Turns, then the turns between two rows, first turn first; the first pair answered:
k_824:
[ 20  -1  38  -5 -11 -42  17  -6 -30]  ->  [-34  -3 -37   0  33  -3  -9  20 -33]
[-18   7  -3   2  15   4  -6  -2  -8]  ->  [-6  5 20  6  2 -4 -7 -7  3]
[-18 -10  15  10   3  -7 -17   4   6]  ->  [ -1  -3  16  -4  -2 -19   8  -6 -18]
k_450:
[ 12   9   2  22  -6  -5 -22  -2  32]  ->  [ 11   4  11  24  -6 -21 -26  -3  19]
[ 14   4  23 -16  -1 -20  22 -21 -44]  ->  [ 14  26 -11 -22   8  36  32 -21   5]
[16 11 22  3  7 37 -4  4 48]  ->  [-11 -11  34  20  15   8 -38  16  28]
k_939:
[ 16  -2  14  12   1  -8  11   9 -10]  ->  [ 11  -2   1   9   7  -7  14  10 -19]
[-24   3 -10  -1   4  20 -18  10  17]  ->  [-23   0   4   2  -2  17 -22  10  22]
[  0  -8  27  -9 -18 -29  12 -11 -34]  ->  [ -6   5 -10 -20  -2 -11  27  -9 -44]
Then:
(two turns a pair)
[-24  -6 -38 -10  37 -13  -2 -10   4]  ->  [-23 -21   7   8  21 -32 -27  -9  22]
k_450 k_824
[-26   5 -49 -33  22  -6 -24  19 -32]  ->  [ 22  11   4 -44 -13 -40   9  -4 -45]
k_824 k_824
[-15 -40  37  14 -15   9 -22   6  36]  ->  [-22 -45  14  -3  -2 -32  -2   4 -44]
k_450 k_939
[-24 -18   2   4  13   5 -20  22  13]  ->  [ 13 -12  36  -5 -13 -17   7   3   5]
k_939 k_824
[-19 -19  -6 -28  20  -4  23 -16 -18]  ->  [-24 -28  15  -9  13  13  -7  -9  32]
k_450 k_824
[ 10   8   1 -26  -1  -3  -6  -7  -9]  ->  [  9   4  14 -18  -4  -3 -17  -5   6]
k_824 k_824
[  9  20  -4   9 -25  15  35  11 -32]  ->  [ -6  18 -10  22 -18  41   9  22   7]
k_939 k_450
[ 24  12  19 -22  -9  16  19  -8 -28]  ->  [ 16   3  44  -4 -17  25 -13   0  11]
k_824 k_824
[-25  -6 -21   5  22   4 -13   3 -11]  ->  [ 17  -1  30   4 -11  -4   5 -15  17]
k_824 k_450
[ 25 -12  41   7 -16   3  20 -23  26]  ->  [-13 -30  32  27   0   8 -20  -2  34]
k_450 k_450
[  9 -14  32 -14 -18 -24   5   9   2]  ->  [-18 -20  15  -1  -3  -3 -24  24  21]
k_824 k_824
[-24  20 -29  30   4  43 -29  14  73]  ->  [  3  -9  63  37 -35 -54 -32  -1  11]
k_939 k_450
[ 11 -13  28   9   3 -39   0   3 -35]  ->  [ -2  13 -36   1  25  38   6  11  13]
k_450 k_824
[-15 -14  42  17   1  -7 -37  20  20]  ->  [ 29  17  38 -10 -13  19  18  -3  35]
k_450 k_450
[  2   4  -4   5  16  11 -19  -8  57]  ->  [-26 -15 -19   6  35 -29 -32   3  -6]
k_450 k_939
[ 37   4   0 -20  15   8  64 -27  -7]  ->  [ 33 -19  42  -2   3 -34  39 -25 -20]
k_939 k_939
[18 18 -2 -6 -3  6 11 -2  9]  ->  [ -2   2   3   8   1   4 -18   8  18]
k_450 k_939
[  2  -2 -17   0  22  24   2  11 -10]  ->  [ -3 -15  12  15  14  10 -20  16   2]
k_939 k_450
[-11 -11 -41 -35  37  37  44 -48  -9]  ->  [-33 -60  48  18  17  -6 -38 -30  25]
k_824 k_450
[ 18  10 -32  -4   2  -7  39   9 -19]  ->  [  8  12 -35   9   6  24  17  18  25]
k_939 k_824
[-14  -1 -11 -22  20   4 -12  15  -6]  ->  [  7   7  -1 -32   9  -3  11   5 -15]
k_450 k_450
[ 49  37  -8 -31 -21  24  67 -30   6]  ->  [-57 -35   0  30  16 -27 -61  24 -27]
k_450 k_450
[ -2  36  11  47   6  83  19  -5 109]  ->  [ 55  19 102  29 -41 -39  60 -38   9]
k_824 k_939
[ 12   9 -33 -18  24  19  34  -8 -27]  ->  [-18 -15 -24   0  33 -10  -3   7 -47]
k_450 k_450
[ 14   1 -23  -6  -6  22   4  -9   9]  ->  [  8 -13   4   9 -14  10 -20  -5  22]
k_939 k_450
[ 15   4  14  -6 -13 -16  12  -6 -13]  ->  [-10   0 -12  -4   6 -14  -1   4 -28]
k_824 k_450
[12  8  4  3 -6 16  2 -6 34]  ->  [-12 -11   0   8   6 -26 -14   3 -22]
k_939 k_939
[ 46   1  50  11 -21 -30  -3 -13 -22]  ->  [  0 -14  30  40  -1   5 -59  12  23]
k_824 k_824
[-14  -6 -11   1   2 -16  -5   3 -26]  ->  [  8  10  -6  -1 -12  20   8  -5  25]
k_939 k_939
[ 22  -3  13 -15 -34  -9 -23 -21   2]  ->  [-12 -11 -21 -12  -8  -8 -39  -6 -21]
k_939 k_824
[  7   5  14  27  -1 -12 -58  23  -1]  ->  [ 24   8  32  21 -13 -29 -42  13 -15]
k_939 k_824
[  3   0   5 -26 -25   7   1   2  39]  ->  [-26 -20   0 -12 -11 -15 -29  15  12]
k_450 k_939
[ 25   8  49  17 -17  -8   9 -33  -8]  ->  [-16  -2  25  39   4  24 -35 -10  24]
k_824 k_824
[ 36  14  15 -22  -5  15  19 -25  -2]  ->  [ 24  12   7 -12   2  37   2 -17  29]
k_939 k_450
[-27 -22   4  31  14  -7 -26   6 -14]  ->  [ 25  15  -4   0  -3  23  38 -20   5]
k_450 k_450
[-38  -4 -50   0  24  11 -15  14  15]  ->  [-18 -12  12  19  -7  -2 -33   9  56]
k_939 k_939
[-31 -23  19  32   4   0 -57  23  31]  ->  [ 18  10  -8 -25  -4 -34  38 -11 -63]
k_824 k_939
[ 19  18  24 -17  20  29  23  -2  68]  ->  [ 36  10  60 -18   3 -12  29 -11  42]
k_824 k_939
[  6 -21  31  26 -13 -60 -35  -1  -7]  ->  [-28 -25  -8  32  13 -37 -57  16  -3]
k_824 k_824
[-48 -21 -13  20  27  -5 -43  33 -41]  ->  [-28 -13 -17  -1  23 -23 -11  20 -76]
k_824 k_939
[-16  13 -23   2  19  46   3  28  50]  ->  [  3 -15  49   3  -8 -54   4  15 -30]
k_450 k_824
[-20 -25  46  22   6 -22 -43  38  21]  ->  [-19   6 -41 -24  36 -10  20  30 -50]
k_450 k_824
[ 20   7  25 -19  -7 -12  29  -8 -16]  ->  [ 10  -1  41  -1 -11   8   2   1  29]
k_450 k_939
[ -1 -24  30   4  11 -38 -15   1 -23]  ->  [-11   1 -37 -11  35  25   4   5   3]
k_450 k_824
[-21   6 -18  45  14   3  -6 -11  -3]  ->  [ -4  12 -18  29   8  -9  17 -22 -28]
k_824 k_824
[-55   9 -42  29  45  43 -33  41  37]  ->  [ 44  27  35 -16 -15 -47  69 -14 -48]
k_450 k_450
[-31   1 -34   4   5  29 -26   7  -3]  ->  [-19  10 -44 -11   7  21   0  -3 -28]
k_450 k_939
[ -8   7 -10 -20  30  25  16 -17 -27]  ->  [-12 -17  45   6  12   1 -23 -12  -5]
k_824 k_450
[ -8 -16   6  32  20   2 -32  41  20]  ->  [ 15 -14  22  14   7 -44   1  25 -35]
k_939 k_450
[ 19  -6  30  -3  -9 -47  -1 -12 -26]  ->  [-28 -13 -12  19  22  -1 -46  14  12]
k_939 k_824
[ 18  11   0  -1  -1 -15  23 -13 -34]  ->  [ -8  -8   5  16   6 -27 -10   0 -36]
k_824 k_450
[ 19  12  16  10 -10  46  -4  -3  66]  ->  [ 16   5  -8 -17   5 -34  30 -12 -69]
k_939 k_824
[-34 -25  14  -1   7  11   5 -21  -7]  ->  [-28 -16   8  -5   7  26  13 -22   8]
k_939 k_939
[ 11  11 -12  -5  -7  22   7  -4  41]  ->  [-17  -4 -21   6   6  18 -20  10  34]
k_824 k_450
[-28  -9 -30  20  29  19 -28  20  34]  ->  [ 43   7  19 -15 -11 -35  41 -19 -18]
k_450 k_450
[-17  10 -49   5  41  33  19  13  -1]  ->  [  5  -2  -5  -1  21 -35  32   0 -58]
k_450 k_450
[ 16   3  43   7 -20   6  -4  -8  62]  ->  [ 38  26  14 -25 -16   0  50 -23  20]
k_824 k_939
[  1  -5  10   9  -6   5 -15  10  33]  ->  [-12 -13  -2   6   5 -24 -15  14 -18]
k_450 k_939
[ -6  18  -8  -9  -3  27  -2 -14   8]  ->  [-22   6  -6  -1   3  20 -22  -4   3]
k_450 k_939
[ 20   9  10 -18 -23  24  32 -14  12]  ->  [-30 -27  18  13  -6  -7 -30  12  -8]
k_450 k_450
[ -5 -15  45  26 -27 -12 -31   6  35]  ->  [  8  29 -47 -22   0  31  40  -6  -2]
k_824 k_450
[ 10   4 -10 -28 -10 -23   0   0 -14]  ->  [ -2   8 -30 -25   1   6  -9   6  12]
k_939 k_450
[ 42  27  -5  -7   0  10  37 -32 -31]  ->  [-21 -16   2  35  23 -14 -44   0 -37]
k_824 k_450
[ 25  13  12  15 -12   6  29  -3  21]  ->  [ 20  10  10  19 -11  13  22  -2  29]
k_824 k_939
[-19  -1 -16   6  16  21 -12   7  -9]  ->  [ -6  -2  16  15  -2  21 -19   2  20]
k_939 k_939
[  8  11  37   7 -12   9 -14   1  47]  ->  [-10   3   6  -9   8 -41   0   4 -47]
k_939 k_824
[ 20 -16  15 -11 -14 -45  26 -30 -38]  ->  [-38 -23 -35  18  22  24 -33   2  26]
k_939 k_824
[ -6   0 -44  -8  32  64 -21  -5  56]  ->  [ 17 -37  52  -3  -4 -63 -26 -20 -37]
k_450 k_824
[  0   7  -6  -3  -1 -27  -6 -10  -3]  ->  [ -1   5   0   2  -4 -25 -13  -9   8]
k_824 k_824
[-2 13 -7  3  3 23 23  0  8]  ->  [-19  -6   8  20   4  11  -7  10  12]
k_824 k_450
[ -1  13 -19  -2  10   1  -3  -4  -4]  ->  [ 13  14  -2  -4   0  -8   7 -10  -5]
k_824 k_824
[  5  14 -48 -27  10  -4  43  -9 -34]  ->  [-33 -24   5  28   5   2 -48  18  39]
k_824 k_939
[ 27   5   2   4 -16   5   7   1  -6]  ->  [ 20  -1  -4   4 -12  -5   4   5 -24]
k_939 k_939
[-14   7  15  50 -20  31 -14 -14  54]  ->  [-49 -16  -6  48   3 -25 -25  -5 -37]
k_450 k_939
[-10   3   4   2   0  17 -19  19  68]  ->  [ -3  19 -24 -14   7  32   9  14  59]
k_824 k_450
[ 26  35 -24 -20   4  37  33 -23  18]  ->  [ 33   5  56   6 -26 -15  -4 -23  24]
k_450 k_824
[-19  -1 -28 -15  19 -17 -24  -8 -10]  ->  [ 17  10  11 -14  -9  -3 -15 -20  38]
k_939 k_824
[ 45  21  26 -13 -20 -14   8   0  11]  ->  [ 20  16 -11 -22   5 -31   9   6 -42]
k_939 k_939
[  2  -6 -20  -6  10 -14 -32  12  30]  ->  [  8  -9 -20 -15   9 -40 -18   6  -6]
k_450 k_824
[-36  -3 -49  10   7  48 -27  19  54]  ->  [-43 -36  13  32  -9 -12 -62  24  31]
k_939 k_939
[ 5 20 15 -3 -3 34 12  0 42]  ->  [ 18  12  46  -6 -17  -3  20  -9  14]
k_824 k_939
[ 31   8  14  -5  12  -9  10   1 -10]  ->  [  5  -2  -4   2  27  -9 -11  14 -22]
k_824 k_450
[ 35  -2  11 -14 -10  -4  30 -12   1]  ->  [ 25   3 -10 -11   0  27  22  -5  28]
k_939 k_450
[ 18   6 -22  -7  -9  21  23 -14 -15]  ->  [ 21  -9  26   8 -27  -9   2 -13 -12]
k_939 k_939
[ 36   2  29   2  -9  -5   4 -22  21]  ->  [-12 -11 -24   1  29 -15 -12  -2 -33]
k_939 k_824
[-16   9 -39   7  33  37  -3   8  31]  ->  [ 19  -2  19  -6   3 -45  24 -11 -40]
k_450 k_450
[ 14  47   7 -40 -10 -11  32 -22  17]  ->  [  0  25  29 -29  -9 -54  10 -17 -21]
k_939 k_939
[ 12   4  22   4 -17   4   5   4  36]  ->  [ 22  12   8 -12 -15   0  31  -4  16]
k_824 k_939
[ -6 -26 -29   8   0  24 -12   1 -20]  ->  [ 16 -22 -14  -2 -15   7  11 -11 -36]
k_824 k_824
[ 20   0  11  -8  -4 -17  28 -21 -14]  ->  [-18 -17  -9   5  18 -21  -6  -2 -28]
k_824 k_450
[ 60  21  17  -9 -32 -10  57 -28   4]  ->  [ 38  30 -20   1 -13  46  39 -16  54]
k_939 k_450
[13  9 27 -4 -3 -1 16 -3 14]  ->  [ -6   3   5  -8  13 -15  14   4 -27]
k_939 k_939
[-27 -16   4   6   7   0 -23   5  -7]  ->  [-12  -7  -6 -10   5  -9   5  -5 -35]
k_824 k_939
[-37  13 -51   0  29  -3 -14  12   5]  ->  [-32 -12  12  20   6 -45 -41  12   6]
k_450 k_824
[ -2  11  19  -4   1 -44  12   0 -75]  ->  [ 44  41  35 -13 -24  12  43 -17  10]
k_450 k_939
[-30 -22  11  38  -7   7 -32  14  24]  ->  [ -1 -16  23  13 -19 -41   8  -5 -41]
k_939 k_450
[ 11   8 -38  13   6 -23   0 -10 -22]  ->  [ 17  11 -24  23  -4   6  -8  -9  32]
k_939 k_824
[ -3  -5 -10 -13   9 -29  18  13 -40]  ->  [-14   6 -42 -12  20  17  13  19   0]
k_450 k_450
[  7  -8  29   6   5 -12  12  18  26]  ->  [ 3 -7 25  8  7 -6  8 19 31]
k_450 k_450
[-13   9 -41  20  20   9 -14  14 -46]  ->  [ 35   7  45  30 -29 -12 -11  -7  -3]
k_824 k_450
[ 28  -6  46 -16  -6 -47  23  -4 -47]  ->  [ 48   7  65  -9 -23  -6  23  -8  24]
k_450 k_939
[ -6 -16   3  -8  -6 -23 -15  -7 -35]  ->  [-20  -6 -35 -12  10  15 -15   0 -13]
k_824 k_939
[ 27 -17   9   3 -15 -53   1  -9 -39]  ->  [ -1   0 -51  10  12  35 -17   7  37]
k_450 k_450
[-30 -21   2  -5 -15 -13 -12  11  -1]  ->  [-22  -4 -20 -16 -12  18   5   8  18]
k_939 k_939
[ 16   2  20 -11 -16 -16  17 -17 -14]  ->  [ -5   7 -17  -3   4  32   0  -4  26]
k_824 k_939
[-17 -12 -11 -10   2  17 -28   7   1]  ->  [-10 -19  12  -9  -8  -9 -26   3 -17]
k_939 k_450
[-11 -22 -32 -21  23 -39  18  -4 -56]  ->  [ -3 -13  -7   4   3  36 -15   3  76]
k_939 k_824
[ 16 -26  46   9  -1 -20   1   0  -9]  ->  [ 23  -2  -7 -18  15   6  42  -8 -27]
k_939 k_450
[  5  38  -9 -11   6  -4  17  -9 -13]  ->  [-20  12  14  13   8 -23 -29   6  -7]
k_824 k_450
[ 51  -8  27  -6  -9 -45  75 -47 -20]  ->  [-55 -40 -34  46  49  17 -36  11  43]
k_450 k_450
[  6  -4  -3 -13  -7 -23 -10  -4 -19]  ->  [ 23   7   2 -18 -15  -7   1 -10   6]
k_450 k_939
[-31 -22   6  23   4 -17 -41  15   3]  ->  [ -3   2 -25 -15   6 -27  23  -4 -49]
k_824 k_939
[ 14 -26   3 -16   0 -14  -3 -13 -27]  ->  [  7 -16 -28 -19  12  20   0  -9  -8]
k_939 k_450
[-34 -15 -35  -6  24 -18  -9  12  -8]  ->  [-28 -23 -10  -3  12 -41 -14  10 -18]
k_824 k_939
[14  6 39 18  6 36  1 14 57]  ->  [48 17 47 -9 -7 -4 47 -5 -1]
k_824 k_939
[-10  39 -57 -29  25  53   3  26  33]  ->  [ 50  50  -2 -53 -15   4  54  -6  -2]
k_939 k_824
[-27 -15  -1  15   3  -6 -21  30   0]  ->  [ 24  14  12  -9 -22   6  29   5  13]
k_824 k_450
[ -7  54 -91 -20  18  33  22  -8   2]  ->  [ 56  57 -12 -31 -32 -12  59 -39  -2]
k_824 k_824
[ 33  28  31 -30 -13  52  38 -23  36]  ->  [  8  21  19 -15   1  71   8  -7  59]
k_824 k_824
[ 19  14  31  -6  -7 -19  15  -4   5]  ->  [ -8   3  22  11   3   2 -16  11  33]
k_824 k_824
[ 27  15  49  -6 -30  12  19   2  24]  ->  [-30  -1 -18 -10  17  -9   1  25 -55]
k_939 k_824
[  8  -6   6  33 -21  55 -27  -6  92]  ->  [ 33 -11  12  -8 -27 -61  37 -32 -77]
k_450 k_824
[ 24  25 -23 -22  13  20  54 -26   4]  ->  [ 35  17  26  -7  -9  13  35 -31  39]
k_824 k_824
[ 27  23 -25  -6  17   4  28   2 -13]  ->  [  5  -2  13  28  12   1 -29  19  30]
k_824 k_939
[-11 -12   6  26   5  10 -11   2  27]  ->  [-25 -15 -15  22  17   1 -11   6   0]
k_939 k_939
[ -6  29 -27 -16 -34  13   2   2   3]  ->  [  3  30 -11 -15 -43   6   4  -3   7]
k_824 k_824
[-12  -9 -18  -6  19 -21 -15   8 -43]  ->  [ 30  -3  34  -8 -15 -31   3  -9 -15]
k_824 k_450
[ 35   9 -11   2 -12  -3  40  26 -16]  ->  [ 24   1   5  23 -16  18   7  37  32]
k_450 k_939
[ 32   4  23 -35 -26 -27  37 -12 -22]  ->  [-41  -9 -45 -12  23  22 -22  26   4]
k_939 k_824
[-21  -7 -31 -30  14  -3   2  26 -24]  ->  [ 11 -15  43 -16 -23 -22  -7  15  10]
k_824 k_450
[ 17 -10   8 -31 -40 -17   3  -4  23]  ->  [ 10   0 -20 -36 -29   9   8   0  34]
k_824 k_939
[  3  12 -13  16   5  34   2  -5  29]  ->  [  8  -6  33  26 -12  -5 -14  -7  17]
k_939 k_450
[ 27  16   7 -41   1 -13  13 -36 -18]  ->  [ 19   2  41 -17  -9  -3 -24 -26  31]
k_824 k_824
[ 17   2  17   6 -14   3  -2   6  29]  ->  [ 21  10  -4 -13  -6 -11  26  -1 -16]
k_450 k_824
[ 36  17  21 -15 -15   6  29 -15  15]  ->  [ 28  20   9 -10 -10  25  20  -9  34]
k_939 k_450
[-18  15  -8  20   8 -24 -46  12 -23]  ->  [ -9  27 -27   2  13 -20 -19   5 -44]
k_824 k_939
[ -4  15 -13   7  -2  41  -3  11  48]  ->  [ 13  -4  31   2 -19 -42   9  -2 -33]
k_450 k_824
[-39 -18  11  36  16  -5 -49  22  27]  ->  [ 37  33   3 -12 -11  25  48 -16  34]
k_824 k_450
[ 13 -17  23 -31   4 -19  25   4  -6]  ->  [  4  -7 -12 -36  18  18  28   8  13]
k_939 k_450
[ -3 -13  -4  12   3 -12 -12   3   2]  ->  [ -3  -7 -21   6   8  -7  -1   3  -7]
k_450 k_824
[ 40  -8  50  -9 -21 -42   2 -11   6]  ->  [-35 -23 -25   5  32 -22 -42  23 -18]
k_939 k_824
[ -6 -14  51  37  -8  -4 -39 -13   7]  ->  [-14 -18  36  30   3 -26 -34 -11 -38]
k_939 k_824
[-26   8 -47 -47  21   0  31  18 -49]  ->  [-33 -20  38   8  -7  13 -45  32  56]
k_450 k_824
[ 21 -10  26   6 -18  23   0   5  45]  ->  [ 42   1  18 -15 -23   7  37 -10   7]
k_824 k_939
[ 23   3   5   3   3  -6   1 -23 -28]  ->  [  5   4 -17  12  16  27 -19 -11   6]
k_824 k_939
[ -7   9 -33 -15  24  36  18   6   0]  ->  [-17   3 -25  -4  25  41   1  11  15]
k_450 k_939
[ -5  -4  20  11 -31   2   4  -4  22]  ->  [-25 -11  -7   6 -14 -19   5   1 -27]
k_939 k_824
[  5   0 -10  -7  -6   5  16  12 -35]  ->  [ 21   4  17  -1 -22  16  14   6   1]
k_939 k_939
[ 14  -2  26  -9 -10 -20  11  -9 -38]  ->  [ -1 -16  43  14 -12  -6 -25   3   5]
k_824 k_824
[-22 -16 -32  -3  16  11 -10  -2  30]  ->  [ 23  -8  10 -17 -14 -20  25 -25  15]
k_939 k_824
[-70 -36 -23  23  43 -52 -45  25 -23]  ->  [-55 -25 -35   2  42 -69 -14  14 -60]
k_939 k_450
[-21 -38   5  13  26 -25  -3  24 -57]  ->  [ 36 -16  44  -4 -11 -23  43  -4 -32]
k_824 k_450
[-10   7  -2   9  24  65  21 -25  -5]  ->  [-31  -9   1  23  32  57  -7 -13  -8]
k_450 k_939
[ 20  23   5  -6 -15  44  19 -14  44]  ->  [-38 -17   7  26   6  12 -49  14  17]
k_450 k_939
[ 12  13   9   5 -17  28   4  -1  41]  ->  [-21 -14   4  12   2 -29 -18  10 -34]
k_939 k_939
[ -6 -15   6   5  -9  49   0  17  18]  ->  [ 11 -23  38   0 -24   0  11   7 -24]
k_450 k_450
[-13  -4 -21  -6   8   1 -20  11  -9]  ->  [  4  -1   1   0  -6  13 -19   6  24]
k_939 k_939
[ 28  10  49  -2 -51 -19  10  -3  -3]  ->  [-26  14 -46 -11   3   4   6  17 -50]
k_824 k_450
[-28 -10  11  25  12  -9 -23   2  -5]  ->  [ 15  22   6  -1  -3  17  28 -20  12]
k_450 k_450
[-42   2 -68   0   9  20   5  18   2]  ->  [-33 -31  24  29 -24 -40 -34  18   5]
k_450 k_824
[-46 -17 -35   7  18 -22  -1  14 -35]  ->  [ 19  -6  46   3 -35 -35  25 -14   7]
k_824 k_450
[  7   6  -8  -8   2 -11  13   3 -36]  ->  [  2  -8  19   7  -4 -25 -11   7 -25]
k_824 k_450
[-37  -1 -34   6  33  56 -43  24  36]  ->  [ 44   8  38 -32 -20 -37  36 -21 -50]
k_450 k_450
[  3 -10 -20   4  -3  18   0  19  25]  ->  [ 24  -6  -3  -9 -15 -12  26   7  -9]
k_939 k_824
[-12 -10  -8   1  -8   3  -8  -5  14]  ->  [ -1  -3  -8  -5 -10   8   4 -11  17]
k_824 k_450
[ 0 29 -9 -7 11 39 18 -3 44]  ->  [ 14   5  52  -1 -12 -37  13 -12  -8]
k_450 k_824
[-20  -4   3  11  -5   3 -12  21  37]  ->  [  4  14 -12  -8  -9  17  23   8  35]
k_824 k_450
[ 17  18 -23  -6   4  40  29 -12  21]  ->  [  8  -7  26  23 -11  21 -17  -3  48]
k_939 k_450
[-28   2   4  13   8  19 -10  22  15]  ->  [ -3   3  24  -3  -7 -21  17   6 -29]
k_824 k_939
[-31   9 -15  28   8  27 -43  19  14]  ->  [ 28  33  15   7 -24  33   7  -8  35]
k_824 k_450
[ -5 -14  -1   3  -6  50 -23 -11  60]  ->  [-45 -38 -21   6  19  -7 -44   2 -26]
k_450 k_939
